Rotation paths and how fast each direction turns (degrees each step):
Each turn is a multiple of 5 degrees from 10 to 175, or 0.
Each row of a path follows its step; steps can be skipped.
path 1
step 0: [-34  38   2 -28 -11  -9  19 -17  14 -12 -28  15   1  24  17 -18  -8 -16
 -11  18  13  12 -10 -52  -1  14 -22 -29 -14 -24   1   1  13]
step 1: [ -2 -29  38  31  10  10 -24 -10   9   0  17   1  14 -23 -25  -8  38 -35
   2   5  10   8  -5 -35  11  21 -23  15   8  -7  24  10 -29]
step 2: [  3 -28 -13 -20  15  -1 -25  -3 -44  10  -4 -27  -5 -13  47  -1  21   9
 -22 -22  -4  18  15  10 -39  34  12 -10   9  17  -7  20   1]
step 3: [ 32  17   2 -34 -11  14  41 -12 -24  15   6   8 -27  24  25 -29 -30 -10
  19 -18  16 -11 -14  -4  20   1 -17 -10 -13 -16  15  18 -24]
step 4: [-23   7 -37  10  -3  24  11 -21  32  -4  -1 -16  25  23  -8   1  18 -28
 -28 -11  -2 -18   0 -28  24  21 -14  46 -19  11   8  -7 -12]
step 7: [  7  -5  11 -17 -20  43   5 -27  19  -1 -32 -27 -21  13  28  24  14 -24
  -2 -36   9 -17 -23  -7 -32   3   8  14 -29   5   2  13  15]
step 8: [ 24   8  13  -3  -9   0  29  24 -33 -21 -19  -2   0  24  16 -29  35  10
 -24  31   1  -1 -20 -32  32  24 -18  27  10 -13  -2 -12   0]
step 9: [-55  23  -6  -1  18 -14 -13  -6  -8  -7  26  16  16  -2  11 -16  -2 -35
   5   6 -29  15  11 -45 -11  23   9 -10  -8  -1   5  18 -35]
step 10: [ 26 -11  23  -5  12  16 -11 -19  13   3  16 -18   4 -22  -9 -10   1   2
  11 -31  60  14  14  -4 -26  30   7   9   6  -4  22  43  -2]
step 12: [-10  18   2   0 -13  -2  25  -9  -7  27 -44  10 -15   7   9  -8  -3 -34
 -12 -14 -35  18  -3 -22  30  -1 -12   5 -41  -4  37  14 -24]
Directions:
[  4  -7  -4  16  -5  -5   3   2  -1   5   4   2  -3  -1  11  11  -1  -7
  11  -3   7   6 -10   9  -5   8  -3  -8  10   8  -1   9   4]	85
[ -1  -4  -2  -5   7   0   2   4  -1   0 -11  10  -2 -10  14  -1  -2  11
 -15   5   8  -2  -5   3   4   5   8   5  14  -2 -12   0  -1]	125
[ 11  -4   6  -6 -10   5  -8  -6 -12   1  -7  11  -7  -7   1  10  13  -8
 -10   2  -7  -2   1   5  -2  -7  -7  -7  -5   4   1  -3  -4]	70
[ 10   6  -1  -1  10   3  -4 -15  18   3  -5   7   0  -3  -5   3   5  -9
   9   1   4  -6  -6   4  -6   9   5   9   1  -2   3  -9  -8]	120
[  0  -2   5  -4  -4  10  14  -6  -3   4  14   4   6 -15   0 -10   8   9
  14   7   0   1  -6  -1   5  -2  -9   0   1   0  -4  -7   5]	145
[ -3   1  -1  -9  -7  10  10  -7   1   1  -1 -10   5   9  -5  11  -1  -9
  -5   7  18  -2  -2  -2   1 -12   2  -6  12  -2  -1  -2  -1]	100
[ -2  -6   5  -4   1 -12  -7   6  -1  -1  17  -1   1   2   2   7  -4  -6
  -2  -7   1  -3 -14  -2   6  -6  -8  12   2  -2  -8 -10 -13]	145
path 2
step 0: [ -6 -10   3  26  38 -23  16   1   8 -34 -13 -32  17   6 -11   4 -43  -2
   5 -11  14   3  -9  12 -13  24   0  13 -22   2   8  30  -2]
step 1: [-24   8 -13   5 -13 -40  31   6 -20 -24 -24   4 -26   2  -6  21  -6 -28
 -17   6   0   4   4  14 -36  -8   6  -7 -20  24  13  17  10]
step 2: [-13  -5  28  34  19 -33  16  23   4 -20  -1   1  -4  26 -11  -5  10   4
 -13 -17   1 -37  33   2 -16   1  -1   2 -15  18  -1  -2 -35]
step 5: [ 21   7  10  24  -8 -33  10   4 -19 -28  -7   0   2 -24 -45  14 -28  -4
 -22 -17  -7  -3   5 -23  10  10   5 -21  -6  12  25  12  -5]
step 6: [ 24  37 -13  22  20 -19  10  -5 -10  -5 -25 -16 -10  26 -27  11 -24  -3
  -2  19  23 -21  21  -3 -20 -33 -10   5   5  13   5  -4 -13]
step 7: [ 12  14  19   9  39 -63  28 -13   0  -8  28   8   1  10  -3   3  -4  24
  -3  14   6  20   5   7  -2   0 -13 -11  -7  19  18  11  -8]
step 8: [ 11  12  -7  -1 -18 -31  12 -21 -18 -27  -4 -40  -4  37  -2  13 -13  30
  -5 -34  18  -9  -3  10 -11   3  -1   1 -24   8   5  24   4]
step 9: [ -2  -9   7  24 -10 -21  21 -26  -5  -2 -17  -2 -32  10 -31  -3   7 -15
  -7  10   8   5   7  10  22  -8  -4  -7 -43  43  11  12 -18]
step 10: [ -1   6   4  30  40  -5  -2  -5   2 -22  11 -41 -33   9 -15  17  -4   0
  -1 -27 -30 -18  -1  -6 -10 -11 -15  -8  -7  14  23  12 -29]
step 13: [ -6  21  -8  11 -23 -29   1  -4 -37   2  -6 -15 -11 -16 -29  41  -7   7
  23  12   2  -4   1  15 -16   9  -7 -14  -7  21  43   4 -13]
Directions:
[  7  -4  14   1   4   3   4   4   5   3   5  14  -3  -1  -7 -18   2   2
   4   1  -3   7   4   8  -4  -1   4   5   0  18  -8   2  -4]	145
[  9   0  -7  -7   4   1  11 -18   6  -4   7  -1   5   6   0   0  -1   3
  -9   4  13   5 -12  -7   4  -7   1   9   2   6  -1   8  -2]	40
[ -3   0  -7  14   5  10   6  -4  -8   4   3   3   8   6   2  -1  -7   5
  12  -1   4 -15   6   8   4   8   8  10   2  -6  -1   4 -10]	175
[ -2  -2   5   8  15  -1  -8   5 -12   8  -3   3   5  -6  -8   6 -10   0
  -7   5  10   0 -11   3  -7  -5   2  -1  10   1  -5   5  13]	60
[  0   3  -1   0  13   1   0  -5  13   7  -8  -9  -6 -11   0   2  -2  -6
  16  16   2   5  -6   8  -4   2  -7   5  -4  -2   8  -2  -5]	115
[ -1   0  -5  -3   4   4  13  15  -6  -1  -2   7  10   8   2   0  -9  -2
   3   5  -2  11   9 -12 -11  -4 -11   5  -1  -2  11   1   2]	65
[ -5   0  11   2   8   3   5  -9   5  10   1  -1   8  -5   8   7   1  -8
  -5 -12   9   4  18   1   6  -3   3   0  -2   6   7  -9   7]	145
path 3
step 0: [ 18 -10   5  -6   3 -16 -30  -1  10  28   1 -14  11 -45  47  -9  -6  40
  -7  14   2 -29 -23  17   8 -12  19  11  -6   9   7  18  -4]
step 2: [ 18   1  11  23  33  -3 -27  12 -34  21 -24   2 -43 -23   1  -1   3  10
  -9  18  -3  27  23  14  -6  32   4  18  12  13  10 -21  -8]
step 3: [-11  15  -1  31  -3  11 -34  -9 -10  23  10   0   6  -8  30 -25 -10  44
 -15  21  28   0 -12   2  31  -6  31  20  -8  -3  28 -15 -10]
step 5: [  3  -6   6  12  47 -17 -48  22  -6  13 -10  -8 -44  -9   6  -7   6   9
  22  -3  16 -28  12   5   7  18 -16  -5  11  34  -7  -2  -7]
step 6: [ 16  17  27  47  18  23 -31 -12 -11  18  11 -14 -34   2   3  -6   1  22
  -4  22   0  19 -14 -10   8 -15  -4  -2 -36   6  28 -14 -20]
step 7: [ 14  34   7  27  15 -11 -10 -10  20  13 -14   1   0 -21  19 -33  12  38
   0 -10  23  29  23  27  23 -16  -3  -4   8 -36 -11 -12   1]
step 8: [  6   1   5  -7  33 -18 -17  39   2  21  21  -9 -20 -22  37 -19  -9  37
  13 -12 -15 -41   7  26   9 -18  -1  -7   7   4   5   4   4]
step 10: [  7  16  37  16  21  -1   3   7 -30   5 -21  -4 -39 -20  -7 -27  15  31
   8  -8  11  46   9  11  20  19   4   5 -15 -20   0  -7   1]
step 11: [ -2  17   7  31  12 -11  -8  36 -18  27  -9 -18  19   7  18 -22 -15  44
  -5  -9 -11 -11   9  17  36 -23  25  10  16   0  22 -13   3]
step 13: [ 16  10  39   2  32 -19  -8  18 -22  10 -36 -18 -27 -14   1   4  23   7
  17  -9  15  -9 -10  -2  34  21 -33   3 -20  12 -16   8  -3]
Directions:
[ -7  -7   2 -11   7  -6  -6   1   3  11  -4  -3 -10  -1 -10   2  10  -4
   7  -7  -3  -1 -13  -9  -7  -1   0  -4  -6  10 -10   9  -5]	90
[ -2  12 -13  11   2   9  12  -7  -8  -1  -6  -6  -6  -2   2   2   9   6
   0  -6   2  -4  -7  -2  -6  -3  17   6   0  -6  -5  -1  -6]	95
[  6   3  10   4 -10  -1   7  12 -15  -2  -3 -11   8   4  -5  -5   1   2
   8 -12  -5   0  -6   2   0  -3  -6  -7   1  -7   0  13   8]	20
[  2  -6 -11   0   2  -2  12   0  14   6   0  -9  -7  -2  -4   3  -3  -1
   5   2   3  -9   2   7   8   4   1  -6   7  -5  15  16  -3]	95
[ -1  -1   6  -5  -2  13   9  -1   4  11  11  -1  -2 -10  14   6   5   5
  -4   0  -8  11   4  12 -10  -1  -1  -4   4   4  -7   6   7]	45
[  1   2  -1   3  -5 -10   8   7   0   5   1   6  -2  -6   1   2   4 -16
  14  -7   7   6  11  12   5  -1   0  10 -10  -2  -8  -4  -7]	125
